128 stands for zero in the data rows.
Each row below has a hidden score, from 0 to 30, with 15 about the middle. What is it? The score is a weighted sum of the row's numbers plus the product of two more (or one squared), each taken from its middle value.
[154 100 130 135 135  96 116 173  71 151 116 119 166 115 116 156 150 171
 121  91 124 119 155  86] 14
[107 115 115 139 113 138 123 159 149 139 108 107 111 148  61  97 123 150
 136 151 151 112 160 105] 17
[127 128 156 137 139 134 110 153 113 143 110 117 144 134 141  74 105 148
 117 121 129 132 136 131] 20
[106  99 126 131 127 164 139  99 144  97 101 104 104 144 147 101 110 127
 156 136 145  94  82 157] 23
[139 124 137 129  86 116 102 180  97 158 113 127 150 153 114 128  81 146
 106 117 140 145 144 122] 14
[103  67 169 152 106 152 141 142 122 136 102 132 100 128 122 102 101 148
  99 139 145 141 138 156] 15
[115 125 100  95 109 166 151 126 109 113 136 104 119  96 135 107 150 129
 146 113 139 125 125 146] 12
[149 156 123  96 134  77 126 170  61 167 169 131 153 154 150 145 171 122
 116 128 126 149 114 100] 16
[141 105  85 153 113 144 103 157 105 142 113 147 138 117  97 127 105 136
 137  99 128 122  85 151] 17
[120 158  96 148  98 138 138  93 143 105 105 103 102 121 160 142 130 101
 143 117 159 122 133 113] 21
[133 152 111 104 124 145 131 126  83 141 142 134 140  78 136  92 141  93
 118 109 128 128 107 142] 13
[138 147 140 125 165  78 118 148 111 169 149 161 171 169 146 113 166 134
 104 137 103 166 137 115] 19
[145 116  96 106 165 101 148  86 121 104 143  89 111 102 149 176 133 117
 155 102 157  90 126 137] 11
[131  89 139 135 144 130 127 107 143 155 113 133  99 142 123 104 130 127
 130 164 127 149 127 135] 11
[133 119 165 122 159 102 118 123  94 132 103 162 166 153 150 139 136 133
 135 130  94 153  97 121] 25
[119 101 161 127 153 122 116 149 133 144 110 149 135 156 127 151 103 153
 116 143 140 133 130 116] 25
[142 130 104 123 120 153 113 123 126  93  96 102 135 119 156 133 102 144
 163 143 143 105 103 124] 17
[134 108 115 111 153  84 108 140 126 125  94 126 115 152  96 133 137 142
 119 101 161 146 140 115] 8
[105 121 131 108 107 151 142 123 156 101 120 100 102 122 141 157 119 138
 157 152 130 112 134 178] 18
[129 156  77 124 117 176 116 124 122 133 128 108 115 146 123  90 123 159
 144 146 131 108 115 159] 21
[130 112 115 114  83 132 131 146 117 111 133  95 128 117 113 136 141 131
 135 136 157 138 117 127] 6
[164 124 126 120 100 108 130 186 126 129 117 125 131 164 111 152 131 118
 135 149 158 147 130 107] 10
[128 130 102 126 123 155 132  97 188 102 110 119 111 126 116 163 129 125
 153 136 146  96 155 135] 9
[129 120 124 139 149 144 124  97 168 100  99  72  96 123 148 111 138 128
 149 120 139 111  74 167] 14
[117 140 107 135 150 147 121 128 140 105 111 106 119 137 140  98 121 163
 141 142 125 107 133 137] 19
[156 143 137 124 129 120 115 164 126 163 131 167 135 155 120 130 123 114
  80 164 119 175 116  85] 9
[133 106 158 138 145 131 112 135 162 147 134 182 133 145 121  86 106 113
 110 133  79 180 124 109] 16
[118 133 115 128 122 112 125 134  94 144 185 148 135 137 122 139 150 119
  80  94 103 147  99 126] 8
[147 163 122 104 165  96 142 154 122 146 134 119 123 155 125 112 163 113
 125 157 169 144 140 126] 11
[102  98 143 133 115 167 150  95 155 111 113 103  94 135 133  87 109 170
 148 150 133  83 127 148] 24
[107 138  86 132 114 145 137  98 126 106 128 127 143 111 139 118 153 149
 158 116 159 106 106 130] 26
[112 166 118 135 135 148 138 108 132  99 113 106 112 125 134  61 128 100
 139  95 140 111 120 130] 13
[128 150 176 141 121 131 117 138 130 137 167 181 132 137  78 114 106 125
  92 116  98 140 116 131] 17
[114 130 131 150  90 166 147 102 128 112  94 105  85  73 138 123 152 156
 139 139 120  98 117 158] 25
[147 170 124 138  99 104 121 142 129 135 157 170 188 121 108 104 172 141
 136 109 127 138 123  71] 29
[128 156 156 134 110 122 140 128 155 148 152 134 140 141 103 111 148 107
  83 132  97 157 157 134] 9
[138 133 129 141 141 122 107 135  96 146 162 157 155 116 139 117 112 129
  99 136  93 143 133  98] 13
[123 147 127 126 182 112 112 163  87 105 135 157 178 114 174  99  55 132
 112 152 104 143 124 109] 22
[136 150  90 150 116 164 145 101 115  95  94  94 112 124 112 147 104 149
 152 149 148  97 131 136] 12
[127 115 124 139  89 149 128 128 154 161 110 107  97 131 107 128 132 166
 179 142 138 108 116 131] 17
[127 168 118 132 126 145 139 128 109  94  98  97 114  98 151 141 112 121
 146 107 132  87 115 142] 26
[ 99 139  83 110 105 147 155 139 149 113 105  85  80 101 122 113 120 162
 153 128 134 102 107 158] 12
[119  77 150 163 144 129 122 110 159 121  95 141 122 145  97 136 119 127
 132 144 113 148 115  83] 11
[104 132 119 141 123 133 137 110 155 141 135 144  93 106 107  88 149 113
 153 123 144 113  98 162] 18
[130 141 117 112 150 142 130 146 136 141 117 101 103 138 176 105 124 146
 142  93 150 110 135 127] 19
[111 117  91 134 109 191 150 130 148  91 123  94 102 113  99 126 110 141
 159 131 138  79 103 144] 17
[132 105 103 141 154 156 142  99 177  87  94 118 105 107 124 144 127 157
 159 150 143 101 105 122] 15
[124 103 124 176 122 136 135 136 166 144 134 169 158 141 144 133 109 117
 120 131 135 126 161  90] 17
[113  69 109 151 101 133  96 168 159 130 106 137 130 148  80 169 106 143
 146 138 125 127  94  75] 22
[131 119 142 120 157 117 116 153 128 139 102 157 144 145 106 136 106  95
 100 110 132 144 125 126] 13
[117 132 143 124  47 148  92 115 138 123 141 106  96 122 134 121 154 144
 126 128 157  97 105 129] 17
[109 155 143 129 147 103 158 158  94 146 136 135 124 117 145 123 128 159
 100 130 132 142 135 104] 17
[117 109 187 137 111 133 112 131 108 150 149 161 132 123 116 110 107 118
  98 129  94 129 164 133] 16
[125 132  92 109 141 177 120 108 121  96 111  95 115 108 152 135 131 118
 139 137 150 113 129 172] 14
[107  93 153 128  94 129 132 105 128 144 115 120  89 109 141 103 115 154
 114 124 143 123 143 151] 13
[139 135 139 156 129 107 132 165 106 110 123 159 131 145 101 112 104 144
 104 154 142 168 144  89] 12
[120 109 114 150 131 156 139  93 128 129 148  93 121 131 131  89 161 143
 138 144 134 110 129 162] 12
[115 155 135 120 131  97 140 170  94 137 130 134 127 109 116  89 131 118
 103 105 121 137 115 134] 18
[130 109 152 123 107  94  91 145 137 135 128 151 154 161  89 160 139 121
 124 139 120 132 101 103] 16
[129 137 103 102 134 135 109 100 113 115 114 122 113 135 150 112 156  98
 148 126 119 132  93 157] 18
[144 132 123  93 116 147 114 133  98 116 127 123 155 167 114 166 123 133
 119 146 152 152 180 131] 11
[135  92 135  88 141 103 134 127  98 132 119 104 123  95 131 118 122 162
 124 148 148 122 127 119] 7
[126 122 156 146 111 105 120 156 102 101 141 146 142 132 124 117 143 131
 119  95 120 121 106 141] 20
[114 140 134 133 158 115 125 107 108 154 160 133 140 131 149 119 131 128
 115  86 117 144 154 108] 12
[117  94 138 137 148 160 140 131 145  83 115 109 125 148 143 131  97 138
 138 149  94 118 131 132] 15
[157 101 105 105 105 118 126 138 149 147  95 146 121 148 122 115 100 156
 144 139 128 127 119 105] 12
[147 128  97 122 111 125 119  98 151 135 119 119 103 150 118 147 130 106
 154 146 153 104 142 139] 9
[127 144  95 116 102 156 123 120 119  91 130 103 110 115 143 129 108 135
 153 121 132 112  77 171] 15
[133 134 109 104  91 151 140 100 141 131 118 109 138 107 124 156 122 140
 150 148 149  93 136 134] 8
[152 142 126 100 133  85  98 153  96 142 153 157 140  88 173 132 122 150
  95 128 119 143 115 105] 16
[166  92 147 132 104 126  96 162 143 148 109 141 138 142  71 136 150 129
 116 136 130 127 163 146] 10
[132 103 109 141  90 186 129 157 108 119  96 106 111 118  81 113 105 135
 132 154 148 116 112 113] 13
[102  86 181 147  98 123 128 129 159 106 103 159 117 122 130  91  71 125
 112 137 102 122 123 118] 15
[121 107 106  85 125 108 111  74 138 109 154 118 134 128 124 137 175  82
 157 102 119 106 121 133] 7
[108 110 133 106 120 180 156 119 158  99 111 104 133 165 149 145  73 135
 147 153  99 101 108 171] 16
[129 189  81 137 123 165 120 114 102  96 168 108 153  97 155 120 155 116
 162 152 184 103 117 125] 25
[144 151 157 111 105  81 116 140 135 123 165 142 109 147 117 175 159 100
 113 114 129 180 113  85] 7
[138 134 101 128 122 103 124 151  84 126 137 132 144 146 107 156 140 138
 109 157 136 139 126 115] 11
[123 157 105 127  90 177 148 108 157 104 115  80 112 118 110 151 112 128
 142 102 135  79 129 169] 9
[ 81 101 139 132 116 170 135 132 153  93 128 134 105 124 111 113  75 106
 132 106 122 138  89 138] 18
[139  97 160 121 147 117 127 166 137 149 141 153 172 159 106 100 105 103
 115 147 119 178 143 120] 14
[153 138 167  96 115 126 122 130 105 163 170 158 155 138 145 102  99 125
  84 151  87 181 179 159] 13
[144 108 157 142 121 160 133 120 121 153 158 144 119 103 122  76  80 113
 110 129  83 116 130 125] 7
[168 136 158 152 131 118  93 154  97 113 167 136 172 145 138 145 120 110
 115 121 111 151 155 102] 14
[135 142 150 134 140 109 103 122 100 130 163 161 134 100 122 131 149 110
 107 142 109 142 145 118] 16
[108 124  92 134 132 167 135 134 123 106 101  86  92 104 136  95 117 130
 167 131 152  87  80 125] 19
[127 108 164 125 147  96 144 143 136 125 145 152 143 132 119 144 112 139
  93 134 104 168 104  81] 6
[127  68 132 131 105 155 114 130 139 156  71 103 120 155  88 185  82 133
 141 178 100 129 165 115] 12
[124 105 108 107 106 129 134 151  91 128 116 148 107 123 109 153 141 168
 123 123 138 110 133 133] 18
[135 144 141 139 118 131 149 130 144 107 125 106 130 142 124 157 124 113
 140 138 168 141 143 121] 10
[126  68 125 107 144 151 105 126 135  94  98 132  94 107 126  74 131 146
 135 111  91 111 113 104] 26
[129 141 125 102 121 159 131 121 147 116 126 132 109 109 139 116 103 119
 153 116  99 113 102 145] 15
[144 103 131 141 160 122 101 148  90 142 128 150 146 160 142 134 115 120
 126 146 116 132 156 112] 20
[137 151 118 138 106 141 146  90 131 120 134 100 108 120 132 137 145 121
 147 163 161  99 161 113] 8
[122 121 124 128 132 145 146 108 176  91 107 108 130 143 168  96  98  97
 117 168 130 132 143 105] 6
[121 131 132 102 123 128 147 105 149 114 133 105  93  92 139 137 187  96
 159 129 150 103 104 141] 12
[148 137 128 130 132  98 154 147 108 124 135 155 170 167 117 115 129 140
 115 121 124 151 145 118] 12
[116  94 123 151 148 148 123 106 148 146  84  97 115 131  74 171 110 110
 133 132 168 138 155 123] 6
[106 109 117 155 139 121 138 128 154 115 109 109 148 124 118 122 153 153
 120 167 185 140 115  92] 15
[126 155 164 120 128  87 122 164 110 138 164 130 135 154 152 141 138 102
 109 108 152 145 155 108] 16
[119 145  96 121 111 153 138 124 138  96 108  93 105  91 133 113 164 156
 164 171 151  99 124 139] 16
[123  70 162 143 156 137 120 118 166 135  96 141 148 108 170 122  70 108
 129 133 119 133 146  90] 14
[160 141 129 133 156 101 136 161 139 140 126 133 183 124 121 145 124 139
 116 112 114 156 151  99] 10
[118 137  97 104 111 157 106 117 134  96 126 100 116 110 139 109 120 143
 158 113 135 106  75 161] 19
[ 93  80 156 141 121 127 139 138 111 124  96 143 122 104 102 105 107 128
 115 109 102 132 147 149] 19
[124 156 106 131 128 156 136 126 125  95 119  91 115 135 136 150 142 116
 148 133 151 110 101 178] 19
[108 191 131 152 121 128 107 130 128 107 151  96 124 111 105 108 159 136
 136 128 155 117  99 161] 18
[136 151  97 116 147 112 130  91  89 138 147 117 108 146 156 113 147 155
 156 116 168  81 130 170] 20
[115 120 137 151 143 119 107  95 107 142 118 114 144  92 113 154 121 109
 123 100 143 148 137 127] 21
[127 130 124 129 117 145 134 120 129 109 139 126 133 108  93 119 142 113
 161 134 155 103 107 149] 19
[112 122 124 172 160 134 120 146 176 136 127 110 134 167 116 144 105 126
 129 126 111 120 118 116] 13
[145 144  95 123 135 114 138 106  96 132 123 122 122  97 169 136 172 113
 157 111 142 107 145 143] 29
[110 133 141 118 124 155 140 101 142  93 124 102  91 119 149 175 134 126
 162 150 163 110 154 116] 15
[151 132 145 149 165  78 140 151 106 126 136 136 156 175 140 137 153  93
 107 112 124 136 128  89] 14
[139 119 106 145 123 149 157 117 126 115 102 107 118 136 143 133 110 135
 173 125 131 106 120 127] 15
[119 165 100 105 132 157 163 110 137  97 153 127 115  94 112 117 115 113
 130 125 142 114 118 136] 6
[ 80 106 117 105 118 131 115  93 145 123  97  95  94  75 149 144 134 129
 139 189 141  74 115 157] 22
[131 138  95 124 104 135 147 130 114 127 115  94 119 133 114 146 150 125
 165 132 174 106 140 162] 15
[127 102 127 130 128 124 113 150 178 148 110 137 136 141 120 136 132 143
 147 163 125 146 127 109] 17
[112 139  87 114 108 159 137  92 137  63 121  85 102 152 105 143 128 108
 164 134 106 111  95 144] 6
[106 106  90 116 107 182 141  78 159 106 115 108  96 120  86 120 113 151
 155 141 124 102 145 138] 9
[143 130 103 138 100 167 104 116 179 124 105  86  92 119  84 119 138 145
 146 113 135 101 113 169] 6
[147 149 115 120 111 126 119  89 136 129 121 108 116 119 104 163 176 117
 153  97 127 110 119 146] 13
[131 179 171 113 137  72 101 132 133 174 147 151 158 154 134  85 133 108
 106 102 112 152 163 109] 15
[121 157 100 127 152 115 138 112 122  86 124  93  96 117 112 125 148 157
 166 145 158  90  92 131] 15
[126 166  93 107 109 133 141 106 148 105 139  94 110 117 111 115 118 158
 149 103 135 121 102 155] 5
[125 146 108 154 140 105 109 143 144 139 125 134 156 137 138 135 122 119
 119 121 121 119 142  80] 14
[151  77 147 109 145 123 145 155 121 131 123 148 178 149 106 143 137 117
 117 164 119 126 149 101] 16
[130 151 110 105 108 137 145 109 131 113 134 114 105 108 126 157 137 127
 156 133 123 122  97 145] 13
[126 116 118 153 143 153 131 131 162  92 115 115 130 110 144 129 133 113
 140 102 145 116 109 139] 15
[138 108 129 111 136  85 121 142  61 149 125 112 123 135 117 135 120 157
 109 128 183 126 143 141] 12
[104 143 136 130 120 107  99 131  93 154 152 156 127 130 105 121 146 103
  99 100 110 145 138 129] 16
[116 138 133 142 130 119 130 122 125 133 166 151 133 164 140 166 159 120
 112 118  88 130 140 119] 16
[149 207 125 101 131 102 113 124 123 137 164 155 166 126 130 155 147 106
 124 113 132 148 123 174] 20
[ 96 151 133 122 117 119 145 127 127 129 109  95 103 153 113 171 128 138
 171 139 147  89 104 136] 19
[147 179 166 141 132 122 153 151  95 176 160 152 161 118  95  89 171 107
 112 126  98 159 128 105] 13
[134 157  90 121 128 160 172  91 108  77 122  87  94 110 145 135 124 157
 154 130 136  90 119 161] 12
